[[133 136 124 135 137 138]
 [128 132 122 120 129 125]
 [119 128 147 147 128 122]
 [125 131 127 132 128 130]
 [133 126 110 127 136 141]
 [134 122 113 153 141 155]
 [128 123 122 112 121 121]
 [137 125 132 131 126 125]
 [139 127 121 127 116 132]
 [123 120 131 140 125 136]]
=>
[[123 139 137 128 134 133 125 119 128 133]
 [120 127 125 123 122 126 131 128 132 136]
 [131 121 132 122 113 110 127 147 122 124]
 [140 127 131 112 153 127 132 147 120 135]
 [125 116 126 121 141 136 128 128 129 137]
 [136 132 125 121 155 141 130 122 125 138]]

[[139 103 141]
 [123 131 105]
 [141 152 125]]
=>
[[141 123 139]
 [152 131 103]
 [125 105 141]]

[[106 110]
 [134 107]]
=>
[[134 106]
 [107 110]]

[[112 109]
 [140 141]
 [131 142]
 [147 102]]
=>
[[147 131 140 112]
 [102 142 141 109]]

[[125 116 126 139 138 142 106 144 111 122]
 [140 148 137 129 119 126 150 120 152 142]
 [119 108 124 127 146 130 112 142 106 117]
 [101  99 105 107 147 110 127 121 101 100]]
=>
[[101 119 140 125]
 [ 99 108 148 116]
 [105 124 137 126]
 [107 127 129 139]
 [147 146 119 138]
 [110 130 126 142]
 [127 112 150 106]
 [121 142 120 144]
 [101 106 152 111]
 [100 117 142 122]]

[[139 110 132 115 156]
 [140 138 133 130 138]
 [143 137 131 139 129]
 [136 128 149 154 137]
 [134 135 124 130 124]
 [125 112 116 136 135]
 [121 140 125 136 123]
 [114 115 129 140 122]]
=>
[[114 121 125 134 136 143 140 139]
 [115 140 112 135 128 137 138 110]
 [129 125 116 124 149 131 133 132]
 [140 136 136 130 154 139 130 115]
 [122 123 135 124 137 129 138 156]]
---
[[115 123 138 134 125 139 126 128 138 130 124]
 [135 124 129 134 128 127 124 128 124 128 140]
 [124 128 127 121 121 130 124 134 135 130 128]
 [130 121 126 118 130 126 127 137 129 125 138]
 [131 136 129 122 136 129 142 115 129 156 129]
 [139 138 125 130 127 130 120 126 128 127 131]
 [125 127 125 126 121 120 126 133 119 126 136]]
=>
[[136 126 119 133 126 120 121 126 125 127 125]
 [131 127 128 126 120 130 127 130 125 138 139]
 [129 156 129 115 142 129 136 122 129 136 131]
 [138 125 129 137 127 126 130 118 126 121 130]
 [128 130 135 134 124 130 121 121 127 128 124]
 [140 128 124 128 124 127 128 134 129 124 135]
 [124 130 138 128 126 139 125 134 138 123 115]]

[[127 102 122]
 [133 130 156]
 [128 134 119]
 [125 153 106]]
=>
[[106 153 125]
 [119 134 128]
 [156 130 133]
 [122 102 127]]

[[123 128 129 113 122 111 117 124 127 137 132 112 121 126 133 127]
 [123 112 148 122 142 147 117 133 114 129 108 124 117 146 149 141]
 [122 146 120 135 146 141 129 141 124 151 105 138 141 122 134 116]
 [132 117 133 111 120 112 124 144 109 113 124 147 128 106 106 130]
 [133 138 109 110 150 131 132 139 123 130 128 118 138 116 148 113]]
=>
[[113 148 116 138 118 128 130 123 139 132 131 150 110 109 138 133]
 [130 106 106 128 147 124 113 109 144 124 112 120 111 133 117 132]
 [116 134 122 141 138 105 151 124 141 129 141 146 135 120 146 122]
 [141 149 146 117 124 108 129 114 133 117 147 142 122 148 112 123]
 [127 133 126 121 112 132 137 127 124 117 111 122 113 129 128 123]]

[[121 152 121 152 140 152 121 152 152 133]
 [147 126 147 126 143 126 147 126 126 121]
 [144 129 144 129 148 129 144 129 128 120]
 [137 136 137 136 151 136 137 136 136 126]
 [149 124 149 124 147 124 150 124 123 124]
 [148 125 148 125 150 125 148 125 124 120]
 [138 136 137 136 139 136 138 136 135 124]
 [143 130 143 130 144 130 143 130 130 120]
 [136 137 136 137 131 137 136 137 137 123]]
=>
[[123 137 137 136 137 131 137 136 137 136]
 [120 130 130 143 130 144 130 143 130 143]
 [124 135 136 138 136 139 136 137 136 138]
 [120 124 125 148 125 150 125 148 125 148]
 [124 123 124 150 124 147 124 149 124 149]
 [126 136 136 137 136 151 136 137 136 137]
 [120 128 129 144 129 148 129 144 129 144]
 [121 126 126 147 126 143 126 147 126 147]
 [133 152 152 121 152 140 152 121 152 121]]

[[122 122 130 130 125 119 122 138]
 [130 122 126 119 139 120 117 137]
 [130 128 130 127 126 111 128 124]
 [105 137 133 143 124 134 121 129]
 [132 117 118 125 131 128 122 118]
 [134 119 131 119 134 108 135 129]
 [150 118 130 123 124 118 136 118]
 [135 138 115 133 131 126 128 116]
 [135 123 134 123 131 123 122 125]]
=>
[[125 122 123 131 123 134 123 135]
 [116 128 126 131 133 115 138 135]
 [118 136 118 124 123 130 118 150]
 [129 135 108 134 119 131 119 134]
 [118 122 128 131 125 118 117 132]
 [129 121 134 124 143 133 137 105]
 [124 128 111 126 127 130 128 130]
 [137 117 120 139 119 126 122 130]
 [138 122 119 125 130 130 122 122]]

[[133 130 133 137]
 [147 143 146 130]
 [122 122 123 146]
 [139 136 139 134]
 [133 132 134 136]
 [138 136 138 137]
 [150 147 149 135]
 [138 136 138 141]]
=>
[[141 138 136 138]
 [135 149 147 150]
 [137 138 136 138]
 [136 134 132 133]
 [134 139 136 139]
 [146 123 122 122]
 [130 146 143 147]
 [137 133 130 133]]

[[124 132]
 [128 141]
 [152 126]
 [133 126]
 [146 139]
 [125 138]
 [130 143]
 [125 130]
 [127 139]
 [123 142]]
=>
[[142 123]
 [139 127]
 [130 125]
 [143 130]
 [138 125]
 [139 146]
 [126 133]
 [126 152]
 [141 128]
 [132 124]]
---
[[125 125 135 127 128 137 111 118 131 115 131 122]
 [118 134 128 127 127 127 128 131 124 136 124 125]
 [117 134 129 127 127 125 124 126 124 135 124 125]
 [119 131 127 129 128 130 133 135 125 133 125 125]
 [115 132 137 134 123 142 103 113 134 106 134 116]
 [130 117 129 122 126 132 120 124 130 126 130 126]
 [122 127 126 129 130 135 142 140 126 131 126 127]]
=>
[[125 125 135 127 128 137 111 118 131 115 131 122]
 [117 134 129 127 127 125 124 126 124 135 124 125]
 [115 132 137 134 123 142 103 113 134 106 134 116]
 [122 127 126 129 130 135 142 140 126 131 126 127]]

[[119 106 123 130 125 111 139 124]
 [130 121 123 133 125 113 127 124]
 [130 121 123 133 125 113 127 124]
 [130 119 123 143 125 112 127 124]]
=>
[[119 106 123 130 125 111 139 124]
 [130 121 123 133 125 113 127 124]]

[[109 152 104 152 106 104 105 105 152]
 [141 150 104 151 152 149 103 151 151]]
=>
[[109 152 104 152 106 104 105 105 152]]

[[153 157 113 148 136 148 124 111 132]
 [137 138 108 113 144 100 129 150 134]
 [138 104 141 153 130 108 127  99 110]
 [109 150 153 152 128 146 144 145 118]
 [101 112 152 122 107 153 140 111 107]
 [150 102 134 149 100 105 129 107 114]
 [ 99 110 111 117 140 150 140 151 156]]
=>
[[153 157 113 148 136 148 124 111 132]
 [138 104 141 153 130 108 127  99 110]
 [101 112 152 122 107 153 140 111 107]
 [ 99 110 111 117 140 150 140 151 156]]

[[116 150 125 122 152 108 127 129 133 138 141 120 136]
 [117 141 137 131 153 112 128 137 141 141 140 119 136]]
=>
[[116 150 125 122 152 108 127 129 133 138 141 120 136]]

[[131 117 117 110]
 [120 107 120 125]
 [144 117 105  99]
 [130 118 116 100]
 [149 127 111 126]
 [134 143 133 124]
 [123 142 140 125]]
=>
[[131 117 117 110]
 [144 117 105  99]
 [149 127 111 126]
 [123 142 140 125]]

[[139 134 121 122 135 124 139 110 141 140]
 [127 123 118 111 122 122 133 118 124 129]
 [121 145 139 139 122 142 128 143 129 120]
 [126 155 128 121 130 127 137 116 135 127]
 [138 120 118 115 143 125 156 114 142 147]
 [130 155 130 124 137 125 138 119 137 127]
 [126 127 112 107 129 101 112 133 120 121]
 [111 134 145 145 110 151 119 117 119 118]
 [130 135 108  99 128 106 131 121 130 130]]
=>
[[139 134 121 122 135 124 139 110 141 140]
 [121 145 139 139 122 142 128 143 129 120]
 [138 120 118 115 143 125 156 114 142 147]
 [126 127 112 107 129 101 112 133 120 121]
 [130 135 108  99 128 106 131 121 130 130]]
